One vector is turned by the same rotation once a step. Each row is the vector after some number of steps, and that number follows the row.
The counts run from 0 to 517.
[141 105 160 129 133  87 167 113 113 141 158 187  93  83 182 133 122 102
 106 141  76  99  83 103  94 167 159 165 137 114 125 147 135 143 103 122
 112  97 128 151 135 125  84 130 108] => 3
[156  89 173 119 148  83 124 139 137 148 111 170  79  88 157 114  86 112
  75  94 109 108 144 164  97 109 144 128 180 142 145  96 116 145 116 101
 114 145 133 179 117 137 126 140 131] => 45
[145  92 158 144 129 112 140 104 110 128 125 141  98 113 191 123  94 124
 109 112 108 176 111 126 117 130 164 151 159 157 150 115 103 103 140  97
  86 105  82 180  87 130 107 160 100] => 120
[176  94 129 124 146 139  45 105 126 121 116 103 133  66 151 142 154 101
 146 106 153 138 120 170 125 158 138 157 162 124 157 121 113 131  93  84
 127 114 129 142 161 151 110 139 149] => 506
[140 117 140 151 160 151 119  82 160 131 123 140 132  65 113 138 122 109
 110  70 153 113 126 157 143  91 118 131 164 123 185 129 115 155 159 107
  95 112 143 187 109 178 126 118 117] => 111
[119 159  90 156 173 134 122  87 113 155 142 117 148  86 103 152 129 129
 158  83 182 144 124 157 140 160 129 168 135  89 158 174 130 130 133 112
  92 129 150 134 125 155  92 132 151] => 333
[139  77 155 141 145 127 159  89 145 181 121 174 130 106 147 141 151  99
  83  96 123  94 104 119 110 136 136 132 162  94 192 126 165 105 107 135
 101 103 151 128 112 175 129 123 128] => 490
[144 114 123 120 147 103  84  98 119 141  76 113 112 120 158 129 123 130
 198  82 169 141 150 164 108 144 136 137 183 143 113  96  94 134  99 105
  94 132 112 138 125 114 122 144 186] => 302
[133  63 147 163 111 139 139  89 114 115 171 132  91  55 168 103  97 118
 127 153 103 168 119 124 122 125 154 170 149 145 145 120  79 118 123  99
 123 106 118 162 114 153 107 116 116] => 460
[ 89 134 153 160 140 117 203  81 119 139 164 204 125 120 147 152 145 136
 127 128 137 111 156 116  99 154 118 122 131 111 133 127 118 160 155 137
 117 134 119 173 111 160  76 124 139] => 133
[113 128 121 133 126 136 190  81  95 124 140 172 138  60 129 105 131 129
 190 125 114 112 145 117 131 137 105 152 155 135 101  96  84 173 124 142
 136 135 153 124 127 120 121 109 162] => 438
[134 107 168 179 105 150 159  79 119 124 192 162 136  74 151 116 113 108
 116 160 103 149 131 123 129 163 120 170 141 141 134 147 120 103 143 136
 148 111 149 152 155 131  78  90 121] => 417
[157 151 168 173 140 155 125  68 131 141 130 133 161 134 170 161 129  90
 159  92 144 168 117  93 131 164 120 156 176 151 135 145 119  94 133 124
  92  78 120 164 115 146  92 122 128] => 499
[102 149 121 174 167 139 119 109 111 147 124 113 147 114 152 125  99 119
 147 102 159 146 148 165 165 138 115 190 152 156 156 130  79 149 146 113
  65 140 130 155 112 135 130 169 150] => 74
[177 114 125 140 158 130 118 102  94 139  77 135 125  93 139 105 121 112
 155 140 154 126 155 158 116 169 143 179 133 102  99 128  88 163 104  89
 113 146 141 118 148 110 146 175 150] => 246
[113 135 151 164 176 146 118 101 131 164 122 119 160 102 124 151 130 105
 153  73 160 164 125 113 136 144 126 139 171 139 183 132 140 110 121 144
  92  85 113 153  88 181 130 136 162] => 314
[158 140 152 135 154 156 212 101 103 129  84 182 138  80 138 130 142 109
 138 101 165 114 145 131 117 145 111 131 146 115 123  90  99 183 138 116
 118 157 117 131 109 145 134 162 117] => 512
[111  88 152 180 137 117  97  98 110 136 181 130 114  87 128 113 104 128
 128 154 134 170 174 155 104 135 130 144 177 152 117 109  90 104 125 116
 175 148 126 157 141 157 101 115 174] => 256
[147 118 173 156 131 137 185 103  82 145 128 190 118  90 150 103  84 111
 120 134 114 168 168  92 104 141 118 135 165 153 111 103  97 122 152 119
 169 148 110 157 105 156 116 132 126] => 34
[117  83 154 119 110 108 203  99  90 146 109 199 126 139 184 113 119 119
 157 133 116 103 135 108 101 166 144 155 144 145 131  93 131 129 110 163
 116 121 118 140 119 125 105 137 132] => 262
[175 106 117 115 130 128  95  96 114 171 107 114 112  77 131 117 133  94
 144 119 129 132 137 153  99 131 122 152 178  84 120  92 117 130  73 121
 146 168 173  86 163 124 120 119 168] => 365
[111 113 120 148 153 145 135 135 114 145 173 133 126  30 132 113 114  96
 113 126 142 120 151 170 130 123 113 172 134 133 190 100  92 169 127 110
 138 160 141 129 143 143 111 157 145] => 211
[138 115 127 162 180 127  75  95 146 149 137 107 133  49  93 122 123 117
 129 109 149 109 119 172 135 109 129 165 149  99 172 144 114 142 128 107
 107 134 175 139 133 157 146 119 141] => 451
[136  81 147 130 129 134 179  89 106 116 123 169 118  96 181 131 121 133
 160 114 113 130  98 123 112 176 182 172 117 144 160 136 126 132 126 108
  90  88  96 176  77 136  88 159 111] => 121
[155  66 166 112 118 110 164  87 140 165  93 180 108 114 144 105 147 109
 106 115 124  83 158 122  93 128 127 141 179 105 143  79 140 116 103 149
 128 141 152 134 134 149 135 117 149] => 447
[125 121 142 157 129 147 160  66 119 134 127 179 145  88  99 139 164 123
 161 143 166 105 169 141 113 122 113 130 127  80 111 111 115 184 142 103
 129 143 154 148 144 164 114 139 148] => 493
[127 117 134 148 143 120 108  89  89 130 114 137 121 143 172 136 142 140
 200 130 171 152 172 144 109 177 146 143 160 131  80  96  78 149  92 105
 112 122 123 136 143 122 103 163 175] => 301
[123  91 158 167 185 100  83 100 143 178 160 102 122  99 147 114  96 114
  89 129 138 129 124 130  97 155 160 175 151  87 174 165 123 105 109 111
 116 118 150 130 126 155 141 146 150] => 268
[136  87 115 128 120 104 104  96 119 140 192 123  98  75 165 135 112 117
 117 135 115 149  87 136  98 150 145 172 161 120 170 143 121 104  97 126
 150  99 133 133 136 144  65 109 139] => 342
[151 124 160 157 200 124 115 127 104 161 105 113 116  97 153 128 108 121
 122 110 169 161 132 125 100 171 146 135 148 101 112 143  91 140 109  76
 113 115 101 143 110 138 157 200 130] => 128
[119 166 133 164 149 146 206 110 111 160 121 184 182  81 129 138 138  96
 157  90 118 113 121 112 143 139 106 158 143 129 180 123 125 153 125 165
  82 106 147 145  99 155 114 130 134] => 12
[140 106 175 134 155 114 166 111 130 170 124 177 101 135 153 118 118 105
  84  97 150  75 149 128 105 135  89 118 192 126 123 104 147 128 138 132
 131 139 163 142 135 155 131 125 140] => 88
[ 64 121 118 181 153 117 117 109 106 190 187 117 165 106 148 132 131 118
 140 132 147 124 146 143 140 162 120 180 139 139 195 127 107 123 125 155
 112 117 146 120 125 161  99 136 164] => 94
[140  98 134 151 137 119  73 100 133 168 142  95 122 146 192 158 115  98
  99 123 129 154 131 140 132 133 145 191 175 135 164 129 119  88  90 112
  93 103 136 138 149 123  93 157 127] => 323
[127 137 168 196 161 110 127 108 118 169 154 114 139 102 141 127  66 111
  84 112 118 201 136 105 120 135 152 159 149 126 159 151 119  94 140 138
  98 124 123 156 105 154 114 148 135] => 194
[131 180 109 130 147  94 168 100 100 178 107 160 143 130 138 116 105 125
 170  73 155 132 131 122 141 172 102 154 191 136 133 134 130 123 124 167
 116 136 156 126 117 141 105 102 180] => 216
[117  85  76 110 121 106 125 103 118 137 157 125 101  56 146 125 133 131
 148 109 129 143  98 166 130 117 160 166 157 123 197 122 111 139 105 120
 112 125 132 137 103 148  76 108 142] => 341
